Small tables with named rows and columns. After each table, cells are looked up by row and column.

Nonu
        Bam  Kevofeb  Fisa  Gif  Todi  Rolero  Marule  Lomin  Rugos  Letimu
Ner     111       43   147   93   143     106     207     37     24     126
Zokode  153       65   167  122   164     149     172     20     33     123
Pur     100      171    76  122    91      88      60    183    199      66
Tarab   152       80   171  132   161     176     140     63     83     143
Rati    112      169    48  113    43      77      12    159    158      79
Moru    170      143    97  153    51     109      83    111    104      98

What is the Marule of Pur in Nonu?
60
What is the Kevofeb of Zokode in Nonu?
65
What is the Gif of Moru in Nonu?
153
What is the Rolero of Zokode in Nonu?
149
What is the Letimu of Moru in Nonu?
98
What is the Fisa of Rati in Nonu?
48
What is the Bam of Ner in Nonu?
111
What is the Bam of Tarab in Nonu?
152
What is the Gif of Tarab in Nonu?
132
What is the Marule of Rati in Nonu?
12

Punopu
cols = Fes, Pevep, Ven, Golede
Duva: [222, 96, 213, 49]
Gam: [227, 35, 235, 160]
Zalat: [62, 168, 207, 203]
Muke: [172, 113, 48, 111]
Koz: [231, 31, 196, 37]
Nolufon: [80, 98, 171, 157]
Bis: [238, 159, 215, 16]
Sig: [122, 135, 59, 247]
Periva: [101, 59, 17, 133]
Diligap: [97, 180, 94, 104]
Tar: [63, 164, 86, 244]

What is the Ven of Bis in Punopu?
215
What is the Pevep of Bis in Punopu?
159
What is the Fes of Bis in Punopu?
238
What is the Fes of Sig in Punopu?
122
What is the Golede of Duva in Punopu?
49
What is the Golede of Sig in Punopu?
247
What is the Ven of Zalat in Punopu?
207
What is the Golede of Bis in Punopu?
16
What is the Golede of Gam in Punopu?
160
What is the Pevep of Zalat in Punopu?
168
What is the Golede of Koz in Punopu?
37
What is the Pevep of Tar in Punopu?
164
What is the Pevep of Muke in Punopu?
113
What is the Pevep of Diligap in Punopu?
180
What is the Ven of Koz in Punopu?
196

Mit =
,Nis,Vuf,Fogira,Bab,Fif,Guf,Kibiv,Dasun,Safilu,Siv
Muf,47,58,134,88,33,129,49,128,111,108
Tul,130,90,65,114,162,91,158,60,155,91
Nirodaz,47,88,144,81,23,126,37,143,83,103
Faf,55,80,113,105,65,130,44,137,151,92
Gika,124,94,63,118,149,57,144,58,138,133
Medula,157,110,54,114,187,66,188,33,131,108
Nokilik,48,64,129,92,36,131,51,137,115,95
Lis,116,130,120,77,120,147,120,90,93,52
Keb,46,79,133,90,29,111,38,138,98,118
Zabut,171,142,65,101,196,74,193,28,103,99
Mol,66,102,151,69,36,137,60,127,59,90
Sozavos,46,51,119,100,37,111,51,129,125,119
Mar,66,37,110,98,58,108,90,99,121,120
Fepa,154,134,66,107,187,75,166,40,127,108

Nirodaz, Fif => 23
Tul, Siv => 91
Lis, Fogira => 120
Tul, Nis => 130
Muf, Dasun => 128
Nirodaz, Fogira => 144
Gika, Guf => 57
Mol, Nis => 66
Gika, Safilu => 138
Faf, Fif => 65
Muf, Vuf => 58
Nokilik, Dasun => 137
Mar, Bab => 98
Nokilik, Kibiv => 51
Fepa, Siv => 108
Mol, Bab => 69
Nirodaz, Siv => 103
Muf, Fif => 33
Which row has the largest Nis? Zabut

Gar:
|  | Ber | Gitila | Lol | Gek | Kar | Tavup | Rad |
|---|---|---|---|---|---|---|---|
| Lut | -5.6 | -4.5 | -23.5 | 9.8 | 14.8 | -0.4 | 21.4 |
| Vab | 57.4 | 39.9 | 15.2 | 24.6 | -64.0 | -25.4 | 31.6 |
| Mevude | 61.1 | 49.6 | 30.6 | 38.6 | -44.7 | -5.2 | 53.5 |
| Ranop | 19.6 | 18.8 | 35.5 | 9.9 | -11.6 | -14.0 | -6.0 |
| Veg | -1.2 | 1.8 | 49.1 | -1.9 | 63.1 | 55.6 | 2.1 |
| Vorag | 76.1 | 66.7 | 96.0 | 33.5 | -44.1 | 0.1 | 19.5 |
| Sudeku | -25.1 | -9.6 | -8.3 | 13.5 | 16.2 | -40.0 | -2.1 |

What is the Tavup of Vorag in Gar?
0.1
What is the Tavup of Ranop in Gar?
-14.0
What is the Kar of Veg in Gar?
63.1
What is the Ber of Mevude in Gar?
61.1
What is the Gek of Vorag in Gar?
33.5
What is the Gitila of Vorag in Gar?
66.7
What is the Rad of Vorag in Gar?
19.5
What is the Rad of Sudeku in Gar?
-2.1
What is the Ber of Sudeku in Gar?
-25.1
What is the Rad of Ranop in Gar?
-6.0
What is the Tavup of Veg in Gar?
55.6
What is the Ber of Vorag in Gar?
76.1
What is the Ber of Vab in Gar?
57.4
What is the Gek of Mevude in Gar?
38.6
What is the Lol of Ranop in Gar?
35.5
What is the Gitila of Vab in Gar?
39.9
What is the Gitila of Mevude in Gar?
49.6
What is the Ber of Ranop in Gar?
19.6
What is the Lol of Lut in Gar?
-23.5
What is the Rad of Mevude in Gar?
53.5
Row with the largest Lol: Vorag

Vula =
cols = Dib, Gital, Susipat, Pume, Vamif, Detu
Mugaval: [34.121, 50.338, -29.427, -66.496, -57.288, -10.519]
Ruvosol: [-50.515, 28.538, 27.388, -26.544, -2.841, 56.770]
Narosu: [-1.963, 50.915, -52.720, -20.691, -35.626, -5.086]
Zef: [-17.121, 42.492, 20.490, 19.395, -53.753, -21.914]
Zesid: [25.312, -7.842, 10.136, -22.929, -10.222, 63.066]
Pof: [27.849, 46.885, -35.486, -0.889, -29.378, -11.024]
Nemav: [-14.383, 38.361, -29.918, -63.609, -22.832, 45.052]
Vorosuk: [22.705, 1.256, 14.715, 31.513, -4.932, -4.226]
Tum: [-40.654, 23.980, 7.414, 3.794, -30.637, 13.684]
Litobem: [21.384, -52.740, 37.716, -11.720, -8.848, 53.827]

Detu of Tum is 13.684
Susipat of Litobem is 37.716
Dib of Vorosuk is 22.705
Gital of Mugaval is 50.338
Dib of Zesid is 25.312
Gital of Nemav is 38.361
Dib of Narosu is -1.963

Larebuf =
,Mesez,Zek,Baf,Kefu,Sis,Bara,Rom
Pepelo,-61.6,-63.6,10.9,-47.2,-90.6,14.0,1.8
Nugoti,-79.0,-49.2,26.9,-29.0,-52.9,33.8,33.0
Deg,-25.9,-0.2,-19.2,-39.2,8.2,-40.1,-38.0
Mozozu,-22.0,-69.5,4.8,7.4,-82.8,33.9,32.8
Nafire,-85.6,-49.3,88.9,-33.4,-77.9,92.2,79.4

What is the Baf of Nugoti in Larebuf?
26.9
What is the Mesez of Nafire in Larebuf?
-85.6
What is the Zek of Pepelo in Larebuf?
-63.6
What is the Kefu of Nafire in Larebuf?
-33.4
What is the Sis of Mozozu in Larebuf?
-82.8
What is the Sis of Nugoti in Larebuf?
-52.9
What is the Mesez of Deg in Larebuf?
-25.9

Table Viki
cols = Kobop, Muz, Retape, Pabufu, Mik
Gudelig: [149, 174, 110, 176, 48]
Gop: [133, 99, 127, 79, 134]
Kup: [198, 204, 84, 162, 38]
Mikasir: [100, 124, 140, 127, 131]
Bufavig: [115, 170, 124, 187, 81]
Linat: [195, 222, 75, 181, 39]
Pogasir: [164, 101, 108, 78, 107]
Tovivis: [102, 184, 126, 193, 103]
Fer: [128, 63, 153, 58, 111]
Ladubov: [147, 95, 102, 90, 125]
Riduna: [191, 194, 90, 154, 50]
Zizug: [124, 176, 118, 194, 65]
Pilu: [95, 104, 141, 131, 118]

What is the Mik of Pogasir in Viki?
107
What is the Retape of Pilu in Viki?
141
What is the Retape of Bufavig in Viki?
124
What is the Pabufu of Linat in Viki?
181
What is the Retape of Linat in Viki?
75
What is the Kobop of Bufavig in Viki?
115
What is the Mik of Mikasir in Viki?
131
What is the Pabufu of Kup in Viki?
162
What is the Retape of Riduna in Viki?
90
What is the Muz of Tovivis in Viki?
184
What is the Pabufu of Pogasir in Viki?
78
What is the Muz of Zizug in Viki?
176
Which row has the largest Muz? Linat

Table Ves
,Gado,Kepara,Bonemum,Kef,Bosupu,Semizap,Refovis
Golom,-427,-5275,2954,-588,8650,-1818,501
Laboli,-427,85,-561,-51,-662,-48,501
Pesub,-427,-2530,267,-1488,3030,-533,501
Folura,-427,5032,-1232,306,-2157,2946,501
Fab,-427,-1023,-561,275,1086,-48,501
Pubaf,-427,1262,-561,856,-667,104,501
Beveko,-427,5450,-1219,464,-2366,3402,501
Vib,-427,85,-561,-1492,-662,-48,501
Kugezoz,-427,85,-561,-647,-662,-48,501
Givepu,-427,-1955,9,-423,2336,-133,501
Ludesi,-427,85,-561,-162,-662,-48,501

Pubaf, Bonemum -> -561
Laboli, Bonemum -> -561
Pesub, Gado -> -427
Kugezoz, Gado -> -427
Ludesi, Kef -> -162
Golom, Bosupu -> 8650
Vib, Kef -> -1492
Golom, Kepara -> -5275
Row with the largest Bosupu: Golom

Vuzubed =
columns: Ref, Zalaze, Ralib
Vuzoke: [-36519, 71589, 81299]
Migasi: [-59876, -81992, -14239]
Bivusi: [17249, 56477, 60269]
Dusada: [41570, 66753, 40575]
Dadig: [25375, 61129, 33653]
Zab: [-48462, -76819, -33457]
Kor: [-23954, 17864, -11113]
Navated: [-27121, -30718, 6935]
Losupov: [23306, 47461, -19539]
Pok: [23888, 30361, -32434]
Kab: [-43941, -57220, 82680]
Vunap: [-35925, -59157, -16280]

What is the Ref of Losupov in Vuzubed?
23306
What is the Zalaze of Pok in Vuzubed?
30361
What is the Zalaze of Vunap in Vuzubed?
-59157
What is the Ref of Migasi in Vuzubed?
-59876
What is the Ref of Navated in Vuzubed?
-27121
What is the Ralib of Navated in Vuzubed?
6935
What is the Ref of Kor in Vuzubed?
-23954
What is the Ralib of Kor in Vuzubed?
-11113
What is the Ralib of Vunap in Vuzubed?
-16280
What is the Ref of Zab in Vuzubed?
-48462
What is the Ref of Vuzoke in Vuzubed?
-36519

